[146 148 133 108 134 112 150]
134

[[111 117 113 151]
 [119 135 120 111]]
135

[[143 142 135 119 147]
 [147 147 134 122 150]]
134

[[110 118 146 115 121 129]
 [147 139 105 137 130 118]]
137

[[133 114 144 136]
 [130 105 136 132]
 [133 124 134 155]]
124

[133 139 134 154 120 135]
154
---
141  124  111  109  110  105 ⇒ 141
121  151  130  144  100 ⇒ 121
137  123  156  128  138  128  125 ⇒ 137
138  133  119  157  124  105  112 ⇒ 138
120  122  102  144  104  157 ⇒ 120
122   98  142  120  121  133  134 ⇒ 122
133  138  104  121  106  129  125 ⇒ 133
127  145  154  120  150 ⇒ 127
103  119  106  121  124  107 ⇒ 103
115  113  135  115  149  129 ⇒ 115
---
148  119  119  122
155  116  151  155
gives 148, 155

146  149  128  128  149  148  103
141  145  131  128  146  141  108
148  154  136  134  155  149   99
gives 146, 99

109  116  100  141  115  113 gives 109, 113

125  133  142  150  100 gives 125, 100

106  133  134  127
120  139  121  115
gives 106, 115

152  119  122  140  126  124 gives 152, 124

139  152  147  144  146   99 gives 139, 99
---
[[137 114 106 133 129 114]
 [134 137 153 118 131 139]
 [134 138 153 118 131 139]] --> 114, 134

[139 135 114 143 156] --> 156, 139

[129 128 128 128 150] --> 150, 129

[[117 148 128 129 122 124]
 [106 120 129 121 149 113]] --> 124, 106

[133 133 101 117 123 135] --> 135, 133

[126 153 141 114 135 123 105] --> 105, 126

[152 153 132 121 116 147] --> 147, 152

[142 148 147 149 120 129] --> 129, 142

[131 149 128 122] --> 122, 131
---
((105, 129, 130, 119), (108, 132, 131, 116), (116, 140, 134, 112)) 130
(134, 145, 104, 143, 150, 99) 104
(141, 121, 150, 119, 143, 147, 141) 150
((125, 138, 131, 124, 124, 133, 126), (137, 138, 130, 138, 106, 137, 136)) 131
(113, 125, 111, 104, 131, 107) 111
(117, 129, 101, 111) 101
((129, 132, 133, 106, 131, 122, 131), (125, 126, 130, 122, 126, 137, 124)) 133
---
102  112  135  124  136 result: 124

122  142  129  147  101  130  124
128  122  129  120  144  128  125
result: 142

133  103  153  107  105  117 result: 117

148  108  120  100  131  127  123 result: 127

128  127  131  133
141  142  151  127
result: 141

152  134  125  134  133
110  123  130  123  123
140  142  136  148  135
result: 142
---
150  128  142  118: 118
121  123  120  137  154  138  130: 130
117  128  127  104  111  138  120: 120
110  143  152  115  130: 130
138  118  144  153: 153
129  128  126  107  123: 123
151  114  112  158  135  106: 106
101  126  121  128  130: 130
126  102  146  112  107: 107
103  138  116  127  143  125  139: 139
---
((132, 139, 150, 131, 143, 125, 118), (139, 137, 121, 128, 122, 106, 133), (133, 127, 112, 128, 130, 114, 126))
114
(110, 106, 132, 118)
118
((134, 118, 151, 117, 137, 155, 149), (134, 142, 134, 130, 114, 124, 123), (125, 144, 150, 125, 127, 138, 131))
118
((147, 112, 139, 149, 131), (130, 123, 136, 138, 130), (129, 124, 134, 136, 130))
124
((116, 129, 142, 112, 99, 123), (128, 131, 115, 117, 118, 141), (117, 154, 135, 124, 105, 135))
112
(157, 156, 130, 109, 145)
145
---
[119 113 102 132 128 127]	113
[149 114 144 152]	114
[102 140 113 134 104 152 149]	140
[151 128 127 114  99]	128
[112 105 143 137 144 124]	105
[157 101 141 137 152 109 130]	101
[104 117 152  98 157]	117
[118 107 151 139 121 101 107]	107
[115 137 119 106 142 111]	137
[123 152 116 129 136 128 140]	152
---
[[117 135 136 121 120 124]
 [125 134 134 129 124 123]
 [120 126 138 118 133 129]
 [136 131 125 113 135 132]
 [127 139 127 107 124 131]
 [131 141 144 108 131 121]
 [132 142 123 120 120 129]
 [132 145 140 117 120 120]
 [141 136 143 121 136 122]] value 141

[[ 99 130 114 122 144 133 139 132 135 132 144 125 149 129]
 [155 126 114 122 131 123 142 116 124 144 117 146 128 131]
 [141 109 114 127 128 120 147 130 119 130 139 149 131 137]
 [130 121 119 113 134 142 132 143 124 127 140 135 140 126]
 [107 114 124 122 105 139 144 139 143 137 119 138 143 140]
 [113 127 111 123 126 133 140 139 125 125 131 133 144 127]
 [154 143 137 154 137 136 117 112 140 118 116 117 118 112]
 [150 129 150 124 118 118 124 132 132 128 131 138 126 126]] value 150

[[137 135 135 131 130 130 127 129 130 124 126 128 135]
 [127 134 133 135 136 139 138 139 140 141 141 141 144]
 [141 136 130 130 127 124 122 122 121 122 122 118 117]
 [130 130 129 130 129 128 130 124 126 127 126 123 125]
 [135 129 124 123 121 115 113 111 110 108 105 101 113]
 [139 138 133 134 129 127 127 124 120 119 116 120 115]
 [136 139 136 138 137 133 129 129 129 133 128 131 130]
 [123 125 127 125 126 124 127 127 126 126 125 127 128]
 [130 126 126 122 124 125 125 124 123 124 121 125 119]
 [118 124 127 130 133 134 137 135 137 139 141 143 144]
 [128 130 125 123 125 125 127 122 123 121 123 124 120]] value 128

[[135 106 124 143 140 144]
 [114 149 124 105 133 122]
 [107 129 138 138 146 147]
 [119 147 133 112 122 115]
 [132 129 130 121 125 118]] value 132

[[141 115  99 130 136 141 112]
 [144 117 101 127 136 144 108]
 [121 119 106 144 122 125 135]
 [109 125 124 150 116 111 140]
 [142 115 100 129 136 142 110]
 [110 125 127 149 116 110 140]
 [127 144 136 125 140 130 119]
 [119 123 144 131 119 109 151]
 [126 143 138 121 137 129 123]
 [131 143 134 128 142 132 115]
 [127 137 149 113 125 129 136]
 [144 117 101 127 136 144 108]] value 144

[[125 124 127 122 122 130 123 129 134 132 128 134 129]
 [132 112 111 125 121 116 116 125 131 118 119 121 124]
 [139 111 126 122 123 129 125 122 123 141 125 140 125]
 [134 119 120 114 119 112 120 117 131 114 109 129 121]
 [141 124 126 130 128 124 119 132 135 125 128 133 124]
 [146 115 102 124 126 124 114 126 124 126 116 136 117]
 [123 132 134 130 133 129 130 138 137 136 130 137 144]
 [134 129 130 125 130 132 137 133 137 145 131 133 139]
 [118 134 132 143 126 129 126 120 131 121 126 129 122]
 [133 117 116 120 129 119 115 121 123 111 121 118 116]
 [132 124 130 125 127 131 127 125 136 116 137 134 130]] value 132

[[123 134 130 129 132 125 128 124 128 132 123]
 [128 135 147 128 141 126 137 120 127 132 132]
 [125 127 117 136 126 123 118 126 128 130 125]
 [124 134 131 134 138 122 124 118 125 133 126]
 [130 124 126 122 120 133 132 136 130 124 129]
 [139 126 152 113 130 139 150 133 129 121 143]
 [124 129 122 126 122 129 127 133 130 129 121]
 [129 126 126 129 126 128 127 130 129 128 129]
 [116 138 121 139 133 118 117 120 128 139 113]
 [142 125 158 117 137 137 150 127 127 121 149]
 [134 118 118 121 115 136 129 139 129 119 132]] value 134

[[150 148 153 151 152 101]
 [152 150 156 153 153 114]
 [118 121 122 118 123 113]
 [153 150 156 153 153 113]
 [150 146 154 150 150 118]
 [151 151 156 153 154 113]
 [113 117 117 114 118 117]
 [ 99 111 108 103 109 144]
 [117 121 121 117 122 114]
 [150 149 155 151 152 116]
 [118 122 121 118 123 113]] value 118

[[133 111 134 124 140 136 120 138 135 125 116 121]
 [135 126 140 132 139 138 131 128 135 123 141 134]
 [134 123 128 110 111 136 138 106 115 117 138 126]
 [145 139 122 117 127 124 150 127 117 111 133 116]
 [136 134 122 136 122 133 122 118 138 133 129 133]] value 136
